500 stands for zero in the data rows.
Here are some points, one per row:
Array([468, 620, 814, 579, 570, 558, 612, 438, 509, 412, 523, 533, 520, 446, 510, 466, 564, 414, 275, 592, 460, 520, 401, 810, 507,  33, 780, 548, 573, 627, 510, 460])
Array([548, 594, 748, 634, 579, 568, 360, 320, 553, 597, 531, 658, 515, 501, 527, 431, 540, 489, 278, 307, 369, 568, 566, 676, 535, 301, 510, 485, 753, 391, 533, 545])
Array([471, 597, 580, 487, 469, 500, 210, 462, 427, 493, 492, 582, 592, 517, 512, 473, 432, 431, 342, 564, 542, 570, 569, 727, 576, 351, 495, 597, 760, 490, 560, 459])
Array([556, 609, 561, 553, 589, 412, 519, 561, 603, 501, 541, 480, 629, 398, 601, 461, 457, 670, 397, 515, 674, 457, 625, 304, 618, 335, 690, 579, 952, 545, 585, 437])
Array([461, 547, 383, 559, 517, 592, 234, 364, 494, 585, 519, 454, 508, 412, 454, 457, 520, 530, 379, 692, 371, 473, 492, 526, 599, 266, 533, 417, 731, 513, 659, 520])
Array([486, 568, 531, 619, 617, 475, 101, 198, 425, 505, 426, 469, 578, 434, 543, 472, 544, 459, 323, 652, 614, 484, 475, 518, 574, 566, 445, 562, 552, 447, 642, 401])
Array([434, 516, 592, 222, 636, 501, 339, 397, 441, 524, 374, 418, 575, 469, 519, 602, 572, 503, 207, 529, 567, 555, 443, 214, 356, 293, 396, 612, 435, 555, 142, 493])
Array([536, 553, 367, 162, 489, 561, 237, 402, 622, 458, 488, 526, 406, 582, 446, 667, 497, 480, 252, 479, 506, 527, 600, 164, 399, 361, 546, 429, 520, 369, 110, 652])
Array([497, 572, 706, 170, 303, 413, 805, 230, 411, 541, 480, 423, 520, 517, 486, 608, 518, 631, 499, 504, 525, 339, 522, 410, 335, 243, 417, 416, 431, 611, 570, 492])
Array([490, 398, 495, 351, 497, 471, 565, 255, 455, 536, 485, 522, 559, 448, 474, 559, 461, 515, 595, 558, 520, 174, 501, 536, 368, 126, 458, 381, 231, 374, 466, 564])
Array([467, 613, 585, 446, 360, 496, 390, 306, 542, 400, 579, 435, 486, 543, 539, 483, 486, 407, 772, 399, 481, 410, 560, 289, 486, 363, 540, 522, 471, 404, 542, 325])
Array([471, 585, 398, 548, 497, 469, 370, 339, 577, 722, 408, 583, 572, 518, 523, 502, 547, 482, 865, 430, 552, 501, 485, 466, 701, 311, 373, 572, 426, 405, 573, 659])
Array([417, 519, 558, 427, 459, 544, 357, 443, 515, 531, 566, 594, 577, 473, 567, 437, 433, 545, 854, 435, 638, 363, 501, 403, 533, 462, 450, 455, 585, 778, 384, 580])
Array([629, 553, 600, 468, 391, 594, 401, 359, 477, 430, 510, 781, 533, 547, 652, 512, 451, 674, 832, 437, 317, 420, 567, 505, 502, 527, 488, 512, 488, 652, 216, 356])
Array([572, 486, 610, 582, 549, 499, 489, 222, 574, 403, 297, 576, 548, 394, 325, 366, 426, 636, 833, 522, 470, 463, 504, 500, 293, 656, 588, 496, 586, 512, 154, 505])
Array([467, 578, 233, 585, 659, 592, 644, 189, 482, 350, 634, 477, 542, 472, 383, 650, 585, 875, 560, 563, 493, 613, 675, 510, 500, 584, 329, 579, 519, 329, 524, 545])
Array([523, 571, 533, 493, 415, 361, 590, 329, 461, 614, 797, 401, 485, 566, 242, 625, 693, 659, 512, 473, 543, 528, 560, 633, 433, 679, 635, 567, 551, 605, 438, 485])
Array([498, 612, 442, 556, 566, 430, 573, 583, 385, 680, 922, 476, 585, 362, 259, 510, 792, 591, 542, 508, 448, 544, 505, 496, 527, 477, 562, 558, 385, 463, 359, 344])
Array([601, 551, 396, 583, 491, 519, 479, 631, 504, 349, 804, 596, 509, 444, 216, 420, 940, 165, 508, 588, 497, 386, 402, 594, 597, 530, 320, 499, 516, 557, 193, 554])
Array([485, 509, 465, 407, 593, 413, 679, 511, 565, 387, 445, 422, 681, 614, 634, 481, 799, 407, 708, 653, 571, 437, 574, 444, 496, 522, 709, 607, 514, 477, 675, 493])
Array([425, 600, 621, 253, 558, 480, 341, 609, 435, 654, 472, 497, 624, 568, 434, 604, 691, 287, 618, 513, 593, 486, 582, 519, 414, 731, 616, 469, 483, 549, 635, 607])
Array([436, 555, 441, 364, 511, 586, 559, 525, 544, 595, 456, 597, 559, 547, 509, 483, 521, 372, 648, 605, 642, 395, 573, 570, 414, 610, 317, 529, 642, 632, 600, 446])
Array([619, 486, 500, 440, 525, 450, 552, 366, 510, 331, 351, 600, 593, 479, 280, 411, 468, 468, 653, 621, 436, 410, 410, 590, 366, 598, 467, 500, 536, 374, 748, 486])
Array([556, 603, 407, 409, 450, 754, 486, 613, 629, 510, 511, 498, 444, 490, 556, 332, 588, 569, 465, 615, 372, 387, 639, 461, 393, 570, 599, 440, 422, 608, 643, 259])
Array([528, 600, 462, 504, 614, 488, 589, 613, 624, 363, 443, 652, 518, 533, 691, 321, 557, 514, 500, 488, 415, 557, 551, 555, 341, 425, 389, 588, 354, 413, 575, 634])
Array([448, 727, 544, 454, 476, 673, 615, 558, 433, 549, 467, 592, 473, 474, 512, 173, 532, 436, 439, 579, 485, 516, 656, 391, 532, 616, 572, 537, 383, 352, 580, 836])
Array([503, 564, 341, 380, 637, 774, 517, 498, 475, 507, 469, 661, 433, 453, 549, 578, 463, 493, 470, 452, 410, 536, 415, 588, 202, 624, 531, 637, 484, 593, 638, 464])
Array([500, 437, 362, 533, 498, 402, 311, 694, 531, 461, 563, 521, 513, 478, 546, 374, 473, 563, 507, 573, 627, 460, 506, 640,   0, 485, 611, 400, 459, 444, 557, 520])
Array([421, 567, 468, 580, 404, 539, 508, 642, 417, 593, 567, 538, 487, 473, 577, 487, 430, 366, 652, 500, 466, 595, 454, 533, 109, 426, 473, 416, 491, 378, 571, 338])
Array([457, 645, 555, 685, 485, 507, 483, 491, 427, 645, 557, 257, 447, 374, 521, 302, 453, 453, 578, 456, 561, 643, 399, 290, 109, 575, 411, 633, 521, 520, 557, 540])
Array([600, 570, 638, 468,   8, 387, 455, 677, 569, 428, 593, 600, 584, 373, 591, 538, 447, 590, 393, 543, 533, 576, 525, 511, 491, 535, 385, 837, 447, 371, 576, 662])
Array([444, 394, 526, 568, 219, 578, 598, 474, 691, 475, 430, 500, 668, 319, 646, 683, 610, 451, 348, 690, 462, 447, 322, 495, 487, 613, 305, 568, 457, 465, 508, 458])
Array([390, 401, 615, 478, 109, 665, 540, 506, 772, 627, 388, 522, 575, 366, 419, 584, 502, 527, 356, 403, 391, 449, 404, 530, 556, 676, 666, 598, 460, 412, 500, 392])
Array([151, 254, 337, 512, 386, 475, 517, 489, 844, 425, 558, 352, 607, 209, 491, 515, 448, 493, 509, 286, 610, 478, 266, 617, 566, 523, 515, 626, 603, 439, 486, 625])
Array([223, 214, 424, 477, 398, 564, 577, 538, 222, 444, 478, 386, 750, 524, 478, 355, 497, 517, 379, 389, 206, 389, 665, 446, 567, 551, 357, 341, 674, 495, 525, 561])
Array([256, 160, 537, 520, 483, 469, 432, 539, 261, 346, 511, 475, 770, 506, 624, 510, 629, 457, 525, 272, 212, 517, 484, 456, 475, 566, 602, 370, 601, 450, 514, 558])
Array([574, 149, 651, 388, 517, 453, 441, 613, 426, 561, 422, 509, 500, 395, 369, 436, 522, 742, 549, 632, 606, 885, 498, 538, 637, 438, 430, 484, 350, 628, 587, 537])
Array([564, 230, 616, 451, 451, 479, 518, 502, 442, 568, 438, 646, 517, 554, 583, 606, 607, 375, 576, 521, 619, 881, 627, 502, 662, 549, 513, 458, 429, 323, 495, 353])
Array([549, 231, 467, 444, 432, 595, 487, 422, 437, 348, 511, 498, 393, 493, 398, 392, 497, 408, 526, 620, 562, 870, 441, 337, 611, 480, 524, 563, 481, 696, 576, 396])
Array([499, 278, 475, 513, 432, 571, 591, 437, 571, 563, 569, 484, 371, 489, 532, 292, 525, 578, 416, 447, 754, 720, 610, 553, 553, 452, 402, 365, 453, 359, 506, 262])
Array([673, 227, 575, 745, 478, 557, 563, 435, 436, 649, 538, 604, 350, 428, 702, 498, 564, 463, 501, 502, 610, 605, 499, 449, 485, 532, 625, 411, 485, 516, 396, 752])
Array([581, 228, 429, 448, 535, 687, 608, 573, 560, 464, 643, 511, 266, 416, 499, 618, 422, 448, 552, 530, 570, 496, 575, 525, 536, 433, 645, 488, 615, 687, 560, 677])
Array([450, 285, 498, 486, 528, 741, 607, 658, 428, 663, 475, 524, 228, 461, 539, 631, 475, 434, 568, 717, 519, 374, 483, 450, 534, 406, 452, 575, 640, 395, 522, 453])
Array([511, 207, 716, 665, 503, 554, 407, 443, 413, 506, 612, 451, 224, 607, 500, 482, 432, 489, 386, 539, 614, 140, 550, 502, 526, 659, 499, 620, 360, 439, 544, 491])
Array([538, 240, 660, 511, 680, 445, 493, 479, 609, 380, 517, 499, 236, 650, 442, 432, 489, 490, 383, 472, 500, 370, 625, 486, 453, 594, 429, 675, 485, 405, 551, 519])
Array([870, 543, 444, 539, 479, 516, 490, 514, 403, 561, 394, 253, 596, 423, 577, 594, 413, 345, 504, 480, 408, 493, 702, 590, 554, 543, 400, 609, 509, 586, 438, 544])
Array([799, 498, 415, 446, 670, 568, 564, 624, 404, 644, 184, 326, 702, 218, 437, 440, 449, 463, 457, 377, 538, 412, 504, 553, 592, 541, 646, 565, 382, 367, 304, 346])
Array([777, 524, 466, 452, 451, 483, 491, 530, 571, 436, 638, 143, 522, 563, 455, 495, 169, 409, 569, 466, 390, 501, 567, 642, 603, 454, 601, 454, 371, 455, 553, 575])
Array([589, 565, 390, 572, 522, 524, 490, 513, 533, 424, 520, 176, 581, 532, 639, 521, 277, 445, 501, 696, 400, 575, 588, 564, 543, 572, 425, 538, 466, 618, 377, 508])
Array([265, 549, 588, 449, 556, 537, 535, 733, 516, 534, 437, 352, 500, 958, 383, 614, 370, 643, 627, 654, 539, 595, 497, 762, 492, 490, 455, 592, 589, 353, 228, 547])
Array([448, 545, 382, 786, 447, 527, 416, 620, 408, 539, 453, 489, 544, 782, 538, 575, 474, 768, 581, 574, 559, 396, 233, 427, 617, 458, 667, 553, 411, 431, 389, 568])
Array([501, 617, 477, 541, 456, 655, 629, 532, 607, 487, 383, 283, 485, 786, 518, 262, 611, 591, 475, 537, 486, 503, 298, 460, 648, 580, 477, 388, 574, 518, 366, 445])
Array([625, 476, 334, 565, 418, 501, 510, 457, 449, 535, 540, 518, 579, 880, 515, 388, 382, 428, 438, 476, 470, 528, 239, 395, 518, 481, 590, 470, 478, 506, 528, 423])
Array([707, 574, 478, 349, 649, 581, 486, 472, 655, 431, 608, 504, 485, 691, 636, 629, 539, 557, 454, 369, 445, 621, 204, 555, 553, 621, 555, 316, 521, 450, 602, 540])
Array([633, 488, 445, 413, 643, 477, 568, 480, 425, 640, 505, 405, 559, 688, 510, 566, 414, 538, 472, 337, 453, 585, 125, 561, 481, 468, 439, 545, 496, 666, 627, 592])
Array([714, 518, 524, 488, 601, 411, 463, 584, 564, 440, 561, 447, 625, 584, 631, 483, 560, 535, 437, 471, 641, 355, 282, 420, 603, 538, 314, 290, 425, 480, 648, 491])
Array([580, 603, 567, 584, 579, 482, 747, 362, 538, 613, 642, 534, 573, 568, 487, 479, 291, 300, 409, 448, 507, 568, 442, 429, 518, 621, 418, 313, 590, 456, 517, 553])
Array([460, 624, 678, 513, 647, 548, 457, 554, 473, 556, 525, 330, 570, 440, 499, 551, 435, 482, 491, 612, 517, 504, 458, 479, 592, 677, 512, 210, 483, 423, 537, 475])
There is one direction along which these points spread out most. Take the direction at right angles to it along which they spread out most. Then take the direction at right angles to both along which they spread out most. Go by this last direction. How many in every 100 of the points above lie lower along it than each point below? Round to a whole number. More than half of the points above lie lower than the first one.
Array([563, 550, 456, 360, 567, 440, 493, 755, 502, 505, 618, 671, 614, 399, 425, 384, 290, 604, 447, 422, 592, 411, 489, 548, 594, 519, 381, 260, 511, 471, 415, 460]) 67
Array([324, 630, 484, 569, 593, 507, 583, 483, 322, 335, 698, 715, 681, 423, 512, 644, 124, 410, 365, 695, 602, 527, 516, 437, 630, 645, 674, 431, 273, 515, 405, 477]) 67
Array([562, 497, 376, 752, 492, 481, 580, 650, 637, 481, 289, 616, 696, 702, 119, 588, 516, 473, 344, 309, 747, 467, 768, 426, 413, 452, 542, 496, 512, 659, 608, 494]) 64
Array([511, 604, 573, 893, 506, 627, 471, 740, 512, 476, 405, 554, 581, 521, 239, 790, 562, 538, 458, 371, 351, 549, 620, 340, 429, 388, 328, 383, 351, 653, 676, 520]) 64
Array([321, 718, 472, 528, 486, 638, 562, 567, 338, 308, 249, 404, 176, 328, 503, 560, 597, 495, 566, 346, 612, 555, 530, 530, 619, 461, 627, 347, 418, 476, 544, 600]) 64
Array([434, 655, 367, 528, 289, 290, 466, 421, 399, 386, 396, 462, 193, 524, 495, 530, 510, 362, 441, 300, 568, 556, 543, 596, 542, 523, 479, 278, 490, 497, 487, 408]) 64
Array([492, 560, 607, 474, 506, 339, 409, 606, 374, 244, 343, 455, 171, 406, 387, 458, 479, 578, 520, 418, 476, 447, 370, 540, 561, 559, 420, 438, 526, 694, 540, 499]) 64
Array([462, 535, 497, 543, 554, 311, 565, 559, 426, 671, 427, 542, 280, 393, 717, 586, 577, 691, 410, 457, 487, 410, 581, 556, 484, 629, 427, 324, 543, 572, 496, 475]) 64
Array([401, 541, 415, 482, 487, 318, 637, 507, 346, 598, 348, 633, 335, 421, 365, 529, 347, 403, 444, 581, 538, 438, 325, 470, 559, 566, 428, 595, 625, 530, 527, 449]) 64
Array([592, 559, 311, 391, 508, 335, 535, 569, 260, 568, 464, 629, 325, 453, 468, 455, 524, 568, 457, 443, 361, 436, 479, 399, 647, 555, 577, 723, 593, 372, 595, 541]) 64
Array([541, 504, 324, 568, 436, 162, 594, 498, 429, 526, 301, 622, 414, 507, 655, 375, 555, 490, 411, 655, 404, 582, 534, 600, 490, 506, 537, 445, 534, 627, 388, 546]) 64
Array([464, 499, 406, 589, 546, 237, 478, 527, 634, 515, 380, 427, 379, 450, 644, 725, 557, 383, 514, 634, 403, 485, 603, 484, 514, 555, 494, 464, 547, 545, 508, 398]) 64
Array([427, 513, 601, 502, 704, 394, 631, 678, 510, 295, 582, 523, 457, 457, 651, 534, 438, 436, 538, 280, 460, 526, 506, 428, 542, 450, 402, 766, 540, 410, 449, 289]) 64
Array([213, 495, 386, 475, 654, 486, 457, 426, 611, 608, 476, 529, 495, 540, 648, 368, 528, 493, 382, 314, 493, 462, 621, 675, 622, 579, 484, 664, 174, 811, 506, 452]) 64
Array([281, 436, 540, 470, 660, 227, 461, 557, 927, 684, 553, 560, 358, 455, 329, 421, 387, 452, 522, 571,  82, 560, 516, 343, 571, 493, 573, 459, 390, 481, 536, 512]) 64
